In the data rows, the value 128 means zero.
Some points, each followed by its number:
[151 135  90 115 118  59 128 132 145 153  62 160 127 126  95 165 151 145
 121 163  96 137 136 137 131 180 124 154  82] 0
[109 128  96 151 137 146 113 131 165 137 137 123 135 132 122 103 137 152
 118 143  92 141 126  82 144 141 112 174 139] 1
[152 127 177 116  97 111 132 112  58 124 164 113  64 147 160 116 104 104
 162  96 185 136 119 143  94 147 215  79  96] 2
[163 119  90 127 119 103 128 152 136 163 107 138 113 125 117 133 148 157
 125 155  68 162 139 112 134 193 140 171 113] 3
[144 143 147 122  90  97 124 131 100 149 140 128 111 137 134 133 136 118
 146 107 132 115 127 115 106 161 175 121  95] 4
[138 123 118 118 147 133 126 144 138 126 102 129 180 119 120 141 155 133
 126 125 114 107 139 143 128 106  88 119 141] 5
[ 89 132 177 137 146 183 140 109 103 101 190 106 138 113 152 111 101 105
 141  90 170  89 117 124 114  50 111  88 173] 6
[120 112 131 135 130 146 121 118 126 121 139 116 119 139 150 118 122 127
 128 117 140 140 129 126 125 118 133 122 136] 7
[ 81 129 143 126 157 145 141 111 138 101 142 124 161 119 121 137 103 115
 116 123 145  94 126 141 137  75  96 106 155] 8
[177 136  88 101 122  56 143 158 146 161  53 174 164 110  71 190 178 145
 128 152  64  95 147 146 142 178 102 161 106] 9
[159 126 120 120 114  93 120 127 126 134 101 141 105 129 122 143 135 130
 123 137 127 135 137 149 132 161 152 117 106] 10
[161 126 101 121 135  91 135 156 149 150  84 152 151 124 108 152 157 147
 134 152  88 128 123 127 136 163 113 167 123] 11
[175 106  86 121 138 116 114 165 159 148  89 136 160 126 110 141 180 160
 129 153  74 158 144 129 144 177 108 177 128] 12
[142 127 126 119 109  90 137 125 122 136 107 141 119 142 116 146 128 122
 126 133 133 124 122 145 130 146 148 123 105] 13
[173 117  83 125 144  87 127 164 167 132  60 146 175 123 107 148 181 146
 120 143  88 129 145 142 138 158  81 161 101] 14
[134 121 137 131 113 132 114 123 114 121 128 116  92 142 151  96 114 116
 134 120 168 170 128 130 110 141 165 114  96] 15
[ 99 142 108 131 173 139 130 151 180 125 106 148 229  91  85 161 163 137
 111 126  81  65 129 122 157  89  24 157 170] 16
[104 121 159 137 132 169 124 116 110  95 167  99 122 140 163  94 108 107
 136  94 174 130 122 124 110  82 141  96 140] 17
[147 140 143 123  71 101 127 110  87 154 155 129  29 146 145 116 101 111
 148 140 140 159 122 102 105 189 220 126  95] 18
[152 119  95 139 151 114 111 158 161 124  69 117 184 129 137 110 178 132
 133 128 128 154 151 134 130 130  75 143 102] 19
[183 101 105 110 128 108 128 134 117 129  99 143  98 134 115 140 118 151
 126 165 123 160 132 170 145 175 157 128 125] 20
[158 131 100 124 117  99 132 141 147 160 104 152 118 122 106 142 144 149
 127 158  75 144 123 118 144 183 135 162 121] 21
[143 144 105 116 119  82 134 140 148 147  83 159 134 118  96 173 150 133
 121 150  86 115 124 121 133 172 122 161 115] 22
[ 75 129 168 150  99 166 113  63  82  82 187  80  23 160 197  64  50  92
 122 114 249 177 104 129  99  88 221  51  88] 23
[ 77 140 155 142 162 167 140 145 140 107 163 127 217 113 127 140 150 119
 131  77 125  61 121 110 137  46  45 123 184] 24
[124 141 128 137  89 108 118 109 111 145 142 126  72 143 139 114 122 116
 136 122 141 156 124 102 100 163 176 123  83] 25
Which two points above are nearest to each new point, looking only along the 6 directions in which the numbered points spread most? Their numbers follow each, nearest first.
[114 123 131 132 135 156 131 117 124 122 159 130 123 130 124 128 107 137
 125 132 123 117 122 122 137 103 121 130 162] 7 8
[ 93 124 147 119 137 142 143 115 124 118 151 134 130 123 121 143 102 124
 114 130 126  96 118 131 135  93 113 110 163] 8 7
[132 115 133 133 144 152 122 132 123 121 139 113 144 129 147 116 133 124
 139 114 138 142 130 129 119 109 124 119 140] 7 17
[113 129 122 145  99 144 120 104 129 113 137 117  87 152 157  87 103 117
 129 143 157 168 114 123 113 137 154 119 108] 15 7
[108 148 117 140  99 109 125 105 138 133 132 137  85 142 133 121 107 113
 129 139 129 147 105 100 120 155 158 134 102] 25 15
[114 116 180 147 136 205 113 127  83 103 205  69 111 150 202  64 109 122
 151  74 196 166 124 112  99  87 156  84 151] 17 6
[ 93 127 122 128 142 138 133 111 137 104 144 136 148 119 124 142  94 121
 113 124 146  98 127 120 136  88 104 122 140] 8 7
[141 121 129 118 154 126 123 146 134 117 110 137 185 120 111 151 154 121
 135 109 122 102 140 139 133  95  77 127 151] 5 8
[130 144 125 123 136 120 140 163 135 146 121 141 173 101  95 162 152 153
 134 112  76  37 129 140 156 138  95 127 191] 5 16
[129 115 123 132 122 134 114 136 119 129 135 119 121 136 147 104 129 132
 127 119 133 149 132 130 118 134 141 135 111] 7 15
[ 71 115 139 133 139 161 119  92 137  69 129 103 115 135 159  99  88 108
 102 121 205 137 125 149 127  75 130  86 114] 17 7
[130 138 144 126 145 131 131 148 128 119 108 120 192 123 133 134 161 122
 132  93 147  89 143 139 123  88  83 110 127] 5 8
[156 139 147 120  83 114 134 108  90 149 157 122  37 154 150 115  97 121
 151 126 144 176 119 120 111 180 225 113  98] 18 25
[110 124 136 124 133 146 137 106 120 114 145 126  92 129 128 121  91 123
 119 139 150 139 117 139 134 118 147 113 139] 7 15
[123 133 126 121 153 136 128 141 136 104 114 132 190 106 112 145 149 129
 135 117 123  93 130 140 141  88  71 115 139] 5 8
[148 133 137 121  82 112 127 112  82 140 160 124  25 155 160  98  88 124
 151 140 150 183 119 116 109 175 223 116  95] 18 25
[151 140 143 127  70 111 125 103  84 154 160 121  25 157 147 120  94 116
 140 131 147 166 121 121 107 186 228 108  93] 18 25
[ 99 129 172 148 112 172 118 110  89 113 201  74  91 152 182  83  98 111
 141  86 194 149 123 101  96 100 172  94 125] 17 15
[138 125  75 125 166  85 133 156 191 129  43 170 211 104  78 174 180 145
  98 155  73 102 142 148 160 129  40 166 115] 14 9
[180 119  95 121 148 126 136 172 151 154  93 136 166 116 114 147 166 170
 134 151  70 151 144 141 153 179 102 163 145] 12 11
[102 138 116 145 125 138 108 120 156 120 133 117 122 137 142  96 123 119
 112 127 139 153 124 102 119 129 124 144 108] 7 1
[116 143 137 114 132 118 143 124 126 135 113 157 172 113 106 165 135 115
 127 106 104  69 133 126 133 111 101 126 143] 5 8
[167 112 137 124 121 137 112 143  94 123 123  95 121 141 171  99 138 130
 152 103 175 169 150 150 107 140 159  99 102] 15 7
[153 154  92 109 107  35 152 143 142 170  54 188 156 102  62 198 175 129
 128 145  57  69 135 129 147 169  89 155  88] 9 22
[ 68 126 155 139 126 148 123  79 134  79 157 126 103 147 147  95  71  96
 107 125 200 131 110 122 123  57 145  86 104] 17 6
[140 122  99 116 175 128 133 168 171 124  75 146 228 108  86 159 176 151
 116 131  78  89 145 144 158 111  38 159 157] 16 5
[113 111 175 154 134 227  93 119  93  93 210  46 109 147 211  39 106 111
 143  68 212 174 126 112  97  76 163  84 149] 17 6
